In the rows, 128 means zero.
Each path below is one point turned by a fixed rotation once a step. After each direction that follows a path, write how fast that rotation turns it, in deg/step (0 if it stays still).
Each turn is a multiple of 5 degrees from 10 to 175, or 0.
Each row of a path follows its step; steps can be skipped.
path 1
step 0: [118 131 137 126 130 113 127 123 130 129 129 132 135 122 138 127 123 133
 118 120 133 106 124 127 132 118 132 121 125 129 117 124 139 121 141 134
 140 124 125 145 123 129 126 138 139]
step 1: [141 121 133 131 111 142 134 118 123 127 130 131 131 127 141 121 137 129
 133 123 128 142 118 120 135 139 127 126 132 128 131 111 113 128 134 120
 131 131 117 132 125 128 119 131 139]
step 2: [139 141 137 118 131 120 122 114 133 131 123 129 135 120 122 123 126 139
 137 114 118 116 132 125 125 129 121 139 118 120 138 126 141 139 128 136
 123 120 126 139 128 123 129 128 125]
step 3: [116 126 139 124 111 126 128 145 119 116 133 122 125 141 126 124 134 135
 133 121 132 122 109 130 135 131 121 128 132 129 121 129 133 120 136 135
 128 124 124 132 117 129 124 131 146]
step 4: [132 115 136 127 131 132 136 121 137 133 121 130 125 114 145 121 138 131
 133 127 129 128 123 114 128 132 133 120 115 112 132 123 126 133 137 128
 145 121 140 141 126 127 124 127 125]
step 5: [136 144 133 146 118 129 129 124 120 126 127 129 137 127 125 125 139 128
 130 114 129 132 135 132 123 120 111 133 128 122 117 124 141 129 140 126
 123 124 109 136 125 122 124 132 133]
step 6: [119 125 135 124 119 129 131 119 135 121 135 126 134 136 128 121 130 129
 137 128 120 121 113 116 125 136 138 125 125 135 137 112 138 129 127 151
 124 129 136 133 126 120 115 127 132]
step 7: [135 131 139 126 129 130 132 141 123 140 130 136 125 120 149 120 116 140
 126 121 130 120 120 133 132 122 121 131 115 120 126 121 131 123 130 130
 141 126 113 140 120 131 134 132 132]
step 8: [125 127 136 133 123 130 122 107 116 121 113 127 136 123 120 121 135 136
 129 125 128 136 120 123 124 144 126 131 125 129 124 128 121 134 149 125
 128 132 128 134 122 125 112 134 137]
step 9: [143 126 133 128 130 128 126 131 138 123 127 128 125 137 132 117 136 136
 140 123 118 128 127 130 133 135 117 129 122 114 133 116 152 131 113 132
 126 118 127 130 128 122 128 124 141]
Speeds:
[130 127 129 122 129 127 124 129 127 126 123 127 124 129 125 127 127 133
 129 127 127 128 125 129 131 133 125 132 128 126 129 131 126 130 127 123
 127 127 130 127 127 130 130 128 131]  60
[123 125 129 130 128 126 128 123 130 130 127 122 130 129 128 129 130 129
 127 132 130 125 127 129 126 128 127 132 132 130 125 126 128 126 131 128
 124 128 126 125 122 131 130 128 132]  140
[130 122 128 130 128 128 131 127 126 132 126 132 128 130 126 129 129 132
 126 128 126 128 133 128 128 127 130 123 129 127 125 127 128 133 132 123
 129 131 128 129 128 130 126 125 132]  100
[127 126 126 129 123 131 124 129 128 129 127 129 133 131 125 125 129 125
 124 127 129 130 128 122 132 128 130 131 126 131 128 131 128 124 128 127
 130 130 130 126 128 125 127 127 132]  145
path 2
step 0: [129 129 117 117 131 136 117 118 127 111 131 138 126 118 114 136 126 132
 124 123 114 131 130 132 127 121 126 136 132 110 134 111 119 142 110 129
 127 120 129 131 128 120 125 137 128]
step 1: [124 122 137 122 108 134 124 132 137 122 120 136 125 129 123 127 122 130
 105 127 128 132 128 136 142 140 127 129 141 134 128 138 112 122 127 129
 133 134 114 115 120 119 128 130 115]
step 2: [140 106 126 128 134 141 132 138 135 136 127 144 129 126 139 118 132 140
 137 121 126 124 112 124 130 139 126 127 115 123 137 139 136 133 133 140
 123 141 125 131 134 124 126 122 119]
step 3: [135 118 126 135 129 108 127 116 127 136 123 128 126 149 131 138 138 136
 131 131 122 125 138 128 124 142 130 131 137 117 121 128 137 143 143 127
 123 134 121 122 124 140 125 124 139]
step 4: [109 129 120 141 126 134 132 130 129 123 126 138 126 130 126 134 126 129
 115 133 132 118 139 122 107 135 130 116 108 142 113 122 131 135 126 120
 126 117 131 132 131 139 133 125 127]
step 5: [120 140 119 140 140 132 125 123 133 121 126 128 132 114 118 133 122 128
 139 126 136 152 135 126 124 112 119 112 127 125 128 136 117 128 138 141
 136 132 126 114 122 132 129 126 129]
step 6: [139 133 130 128 126 125 111 126 140 114 132 126 144 124 120 128 122 133
 138 144 117 129 116 131 116 136 119 131 134 124 132 132 121 132 102 127
 134 124 125 129 132 119 124 137 125]
step 7: [127 124 139 125 118 127 131 132 116 126 120 133 114 124 116 112 123 141
 119 127 140 127 122 131 145 139 139 130 131 120 126 148 126 139 117 129
 134 118 128 119 124 127 118 137 129]
step 8: [132 122 130 119 131 120 119 143 138 147 124 137 130 127 123 130 144 134
 137 106 132 128 120 127 138 136 128 127 116 131 119 126 126 132 129 129
 109 128 122 132 125 131 134 129 115]
step 9: [137 114 117 144 118 135 128 118 131 143 133 128 129 151 119 131 134 125
 127 134 115 134 123 132 126 121 139 126 125 126 121 121 133 136 146 130
 131 129 133 128 119 132 136 142 134]
Speeds:
[127 128 131 126 130 129 128 128 128 125 121 128 125 129 128 127 130 129
 123 127 127 128 134 129 130 130 129 128 128 132 126 126 126 129 124 127
 126 126 135 127 126 128 125 126 129]  110
[132 128 131 130 127 130 128 132 133 129 130 128 124 132 127 128 127 125
 127 131 127 128 130 130 126 127 125 127 128 130 126 131 132 128 127 123
 132 125 128 131 126 125 129 127 125]  145
path 3
step 0: [139 128 127 126 127 129 124 126 128 132 130 138 124 129 117 129 132 117
 112 120 121 136 126 120 128 124 122 126 129 143 127 124 135 148 136 117
 138 122 129 116 117 134 115 136 121]
step 1: [144 124 127 142 130 122 130 119 107 132 129 131 133 139 119 125 139 136
 114 129 138 131 135 114 128 133 132 126 129 136 120 137 133 123 126 129
 131 124 133 138 130 131 115 134 125]
step 2: [137 126 147 126 121 132 130 131 121 121 121 114 133 137 134 127 127 141
 126 129 117 134 132 124 134 135 121 130 110 114 115 143 133 132 125 129
 126 117 133 132 132 123 125 132 128]
step 3: [115 145 120 126 124 129 132 130 137 122 132 118 143 133 137 125 124 125
 122 131 117 139 122 131 132 138 122 134 121 133 127 139 136 121 122 120
 137 131 131 139 134 115 134 127 125]
step 4: [121 125 117 119 131 142 122 135 131 128 119 133 125 128 126 136 127 119
 127 129 127 142 126 125 129 128 121 153 130 134 132 127 119 132 130 125
 145 122 121 129 122 119 121 121 114]
step 5: [132 127 120 126 123 126 130 123 122 123 114 138 121 125 125 133 129 126
 123 120 129 133 140 125 123 126 121 130 129 151 130 131 128 117 124 123
 127 121 128 121 138 148 116 119 116]
step 6: [138 123 141 132 123 119 124 131 118 121 124 130 119 124 124 117 132 135
 126 132 118 141 132 123 118 134 129 124 129 122 117 131 135 123 146 126
 134 138 130 127 135 138 111 119 125]
step 7: [134 138 133 120 129 121 138 136 121 136 131 146 136 131 144 121 128 144
 121 144 120 127 122 127 131 135 123 132 120 125 118 133 133 120 135 122
 127 128 127 138 136 126 129 127 137]
step 8: [124 138 130 123 134 118 117 139 137 136 127 123 139 129 129 131 115 124
 126 132 117 133 127 125 138 124 122 138 130 127 120 133 135 139 127 118
 125 115 107 139 121 126 125 125 129]
step 9: [120 136 105 131 133 118 130 133 117 124 131 122 133 125 127 137 130 126
 130 121 135 126 135 128 133 122 127 140 137 126 125 140 122 120 123 128
 131 125 110 131 136 130 123 127 110]
Speeds:
[125 128 129 127 130 132 128 129 131 129 128 124 129 127 130 128 123 127
 122 131 128 123 125 127 126 129 129 129 126 125 125 133 130 124 130 130
 125 125 126 132 125 127 128 128 129]  70
path 4
step 0: [125 117 122 131 138 123 112 133 135 139 133 117 144 128 141 122 120 130
 118 129 109 132 133 140 134 141 131 126 129 132 118 128 127 125 131 128
 123 141 120 116 138 126 131 133 124]
step 1: [128 121 141 127 121 123 118 128 123 126 134 123 121 135 134 128 131 133
 133 124 113 128 137 138 138 141 122 121 131 136 127 133 145 132 118 144
 124 126 123 135 123 146 147 124 129]
step 2: [135 121 138 136 117 126 132 144 127 131 137 145 129 130 131 147 119 109
 133 127 141 131 135 117 132 141 128 127 125 136 125 120 134 136 137 126
 128 124 120 130 126 136 138 130 131]
step 3: [123 129 129 137 131 133 138 124 130 132 134 142 143 105 142 133 143 116
 127 125 137 136 124 140 129 138 139 126 126 126 119 127 119 128 125 132
 117 129 123 135 122 119 135 129 124]
step 4: [135 117 126 130 125 121 117 114 141 150 122 133 128 112 125 122 142 139
 126 126 139 129 129 123 131 124 130 123 126 130 121 134 132 118 132 132
 116 123 141 131 123 136 138 123 130]
step 5: [118 117 123 134 126 145 114 139 128 137 114 135 137 132 112 131 136 138
 123 132 130 127 130 125 132 131 125 121 128 127 135 123 142 128 141 115
 126 127 117 126 128 127 139 110 127]
step 6: [135 135 122 141 134 143 139 132 122 138 129 132 139 133 141 123 127 136
 118 124 123 129 135 139 127 128 123 115 124 132 138 116 136 118 122 120
 138 125 121 141 137 135 134 132 118]
step 7: [149 121 124 136 132 127 123 130 132 129 141 123 131 131 130 132 123 120
 122 120 124 139 140 148 112 131 123 122 127 126 118 130 143 128 128 119
 118 136 143 131 129 135 125 127 131]
step 8: [129 112 134 134 132 124 127 124 125 127 122 132 128 139 126 128 136 110
 132 122 118 147 127 129 122 122 134 131 128 128 126 133 137 146 130 135
 134 132 132 128 120 125 152 122 117]
step 9: [128 117 130 141 134 123 120 130 130 132 128 129 123 123 141 125 129 115
 126 132 132 136 135 118 140 138 121 124 116 131 126 117 114 120 133 131
 134 128 124 111 133 130 143 134 109]
Speeds:
[125 132 126 128 132 131 127 127 127 132 130 127 129 128 130 133 126 128
 130 125 127 129 131 128 126 128 129 130 124 127 124 126 124 123 125 126
 127 128 126 130 129 126 128 132 126]  110
[121 128 127 125 131 123 123 127 128 129 126 130 132 124 124 124 129 126
 129 123 126 128 129 128 129 128 127 127 129 129 129 129 125 127 130 126
 131 128 133 125 127 129 131 129 127]  80
[123 127 129 129 130 125 131 129 124 127 131 132 126 129 129 129 129 128
 126 132 131 126 127 128 129 132 129 130 126 134 123 133 127 126 129 130
 126 124 130 127 129 129 128 125 128]  45
[125 128 131 126 130 131 131 129 126 128 128 127 128 129 126 129 133 130
 124 128 125 128 126 133 128 127 131 126 128 130 129 129 124 132 126 128
 129 132 125 129 126 123 133 129 132]  145
